grid =
array([[ 0.736,  0.014,  0.824, -0.043, -0.192,  1.979, -0.104, -1.422,
         1.533],
       [ 0.787,  0.043,  0.356,  0.025, -0.036,  2.126, -0.092, -0.791,
         1.221]])
Indices start at 0.
(0, 0)	0.736
(1, 8)	1.221
(0, 4)	-0.192
(1, 5)	2.126
(0, 3)	-0.043
(0, 6)	-0.104
(0, 2)	0.824
(1, 7)	-0.791
(0, 1)	0.014
(1, 4)	-0.036
(1, 2)	0.356
(1, 1)	0.043

data =
-26	-62	36	-15	-41	-63	25
-72	-50	-53	38	46	60	66
30	11	-63	63	-66	-58	-6
-55	63	-66	48	-38	58	45
57	-45	62	-57	41	-59	-46
-23	20	57	-55	68	70	-18
Rows and columns are counted from 0.
(0, 0)	-26
(2, 0)	30
(0, 5)	-63
(5, 3)	-55
(3, 1)	63
(2, 6)	-6
(0, 3)	-15
(5, 2)	57
(1, 4)	46
(5, 1)	20
(2, 2)	-63
(2, 5)	-58
(0, 2)	36
(4, 1)	-45
(4, 3)	-57
(1, 0)	-72
(3, 3)	48

M =
-28   15   14  -23   42  -38  -45
-57   58  -18   36   40   58  -41
 -5  -40  -59  -28   12   39   -6
-52  -57   -5   -6   49   57  -76
 18  -67   51   69  -45  -22  -18
M[0, 0]	-28
M[4, 2]	51
M[4]	[18, -67, 51, 69, -45, -22, -18]
M[:, 5]	[-38, 58, 39, 57, -22]
M[1, 3]	36
M[3, 3]	-6
M[0]	[-28, 15, 14, -23, 42, -38, -45]
M[4, 0]	18
M[1, 4]	40
M[:, 3]	[-23, 36, -28, -6, 69]
M[0, 2]	14
M[3, 6]	-76
M[2]	[-5, -40, -59, -28, 12, 39, -6]

arr =
[[-143, 84, 7, -93, -108, 40, -48, 82],
 [168, -118, -228, 81, -35, -104, -205, 227],
 [-127, 67, 197, -206, -131, -10, 89, -138],
 [502, 128, 584, -543, 480, -568, -16, -90],
 [534, 593, 32, 612, -505, 508, -334, -593],
 [379, -547, 219, -421, -45, 399, 640, 474],
 [88, -142, -153, 104, -24, -87, -95, 88]]
Indices start at 0.
(0, 0): -143
(2, 6): 89
(0, 1): 84
(4, 2): 32
(0, 3): -93
(3, 2): 584
(3, 5): -568
(2, 3): -206
(2, 2): 197
(3, 1): 128
(0, 5): 40
(0, 6): -48
(3, 7): -90
(6, 4): -24
(1, 4): -35
(6, 1): -142
(6, 5): -87
(6, 7): 88
(3, 0): 502
(5, 6): 640
(5, 1): -547
(6, 2): -153
(1, 1): -118
(0, 2): 7
(5, 2): 219
(5, 7): 474
(6, 3): 104
(1, 0): 168
(4, 3): 612

B =
[[150, 173, 148, 124, 94, 143, 108],
 [68, 107, 153, 154, 169, 126, 103],
 [153, 126, 122, 15, 104, 144, 71],
 [129, 90, 74, 196, 107, 160, 60],
 [155, 128, 194, 119, 167, 113, 141],
 [86, 100, 110, 134, 92, 71, 235],
 [124, 90, 97, 63, 128, 79, 84],
 [227, 61, 203, 68, 78, 102, 141]]
Rows and columns are counted from 0.
row 0 col 0 = 150
row 7 col 6 = 141
row 6 col 1 = 90
row 0 col 2 = 148
row 5 col 5 = 71
row 4 col 5 = 113
row 3 col 5 = 160
row 0 col 4 = 94
row 5 col 6 = 235
row 4 col 6 = 141
row 7 col 3 = 68
row 4 col 3 = 119
row 2 col 1 = 126
row 1 col 5 = 126
row 0 col 5 = 143
row 1 col 2 = 153
row 1 col 0 = 68
row 5 col 0 = 86
row 1 col 3 = 154
row 3 col 4 = 107
row 2 col 4 = 104
row 5 col 1 = 100
row 7 col 2 = 203
row 3 col 0 = 129
row 6 col 3 = 63
row 7 col 5 = 102
row 5 col 3 = 134

m = 32	26	4	-29	18	33	25	3	6	40	17	6	11	27	70
m[0]	32
m[9]	40
m[3]	-29
m[5]	33

a =
[[61 75 72 40 28 25 82 39 41 50 41]
 [50 61 71 35 26 20 88 51 38 54 41]]
a[0,0]: 61
a[-1,1]: 61
a[-1,10]: 41
a[1,7]: 51
a[0]: [61, 75, 72, 40, 28, 25, 82, 39, 41, 50, 41]
a[0,-7]: 28
a[-2,10]: 41
a[1,6]: 88
a[0,5]: 25

W =
9	47	20	4	-25	-26	-35	26	-12	27	11	1	-23	5	20
32	-32	72	9	-14	-17	-10	-4	-19	-20	-82	21	30	-36	-48
-9	-1	37	-54	36	3	20	-1	-13	5	18	28	-7	0	-5
12	-33	19	-15	21	0	5	-61	4	-69	-59	14	26	26	-15
-4	33	-26	-5	5	-21	-13	21	-23	62	57	-1	-20	16	50
-2	-16	-16	-48	9	24	29	-35	-29	-18	-3	31	3	28	1
23	-9	-10	-38	12	30	23	-36	9	-13	-12	-13	17	3	1
-17	31	-33	-52	40	26	14	-12	-17	-6	56	15	-15	37	27
53	-35	-10	-19	-8	-10	-7	-22	-54	-43	-40	40	5	-9	-29
-27	30	32	-10	6	-10	1	18	23	41	6	-7	-25	6	19
-13	65	-66	-34	44	44	-7	-22	-48	0	94	-10	-29	62	65
-18	-5	38	-46	25	16	45	-36	2	-22	-14	26	13	14	-23
-37	11	17	-38	31	28	24	-13	7	2	15	-7	-9	23	3
Rows and columns are counted from 0.
(0, 0)	9
(7, 6)	14
(3, 9)	-69
(7, 9)	-6
(6, 1)	-9
(0, 14)	20
(4, 3)	-5
(4, 12)	-20
(6, 6)	23
(0, 5)	-26
(9, 2)	32
(2, 1)	-1
(9, 13)	6
(12, 12)	-9
(11, 12)	13
(7, 5)	26
(3, 11)	14
(3, 12)	26
(4, 4)	5
(9, 4)	6
(1, 3)	9
(6, 7)	-36
(4, 11)	-1
(4, 2)	-26
(3, 13)	26
(2, 10)	18
(6, 5)	30
(6, 4)	12
(5, 7)	-35
(2, 3)	-54
(5, 0)	-2
(3, 5)	0
(12, 0)	-37
(2, 5)	3
(7, 14)	27
(10, 1)	65

x = -71	-22	10	-68	62	12	21	25	16	-32	2	-14	25	-9	-31
x[0] => -71
x[2] => 10
x[-2] => -9

A = [[-171, 897, 521, 120, -54], [-212, -228, -263, -66, 610], [-879, -332, 808, 341, 277], [303, 129, -623, -11, -96], [903, -140, 124, 481, 633], [-426, 114, 676, -60, -16], [-792, -456, -243, -156, -293], [313, 91, -267, -203, 308], [-353, -123, 58, 361, -57], [562, -411, -562, -27, -456]]
A[0,0] -> -171
A[6,4] -> -293
A[7,0] -> 313
A[:, 0] -> [-171, -212, -879, 303, 903, -426, -792, 313, -353, 562]
A[5,4] -> -16
A[6] -> [-792, -456, -243, -156, -293]
A[2,1] -> -332
A[4,0] -> 903
A[3,1] -> 129
A[9,1] -> -411
A[9,3] -> -27
A[:, 4] -> [-54, 610, 277, -96, 633, -16, -293, 308, -57, -456]
A[7,4] -> 308
A[4,4] -> 633
A[8,4] -> -57
A[5,1] -> 114
A[8,0] -> -353
A[7,3] -> -203
A[0,4] -> -54
A[5,0] -> -426
A[6,3] -> -156
A[9,4] -> -456
A[8,3] -> 361
A[6,0] -> -792
A[0,1] -> 897
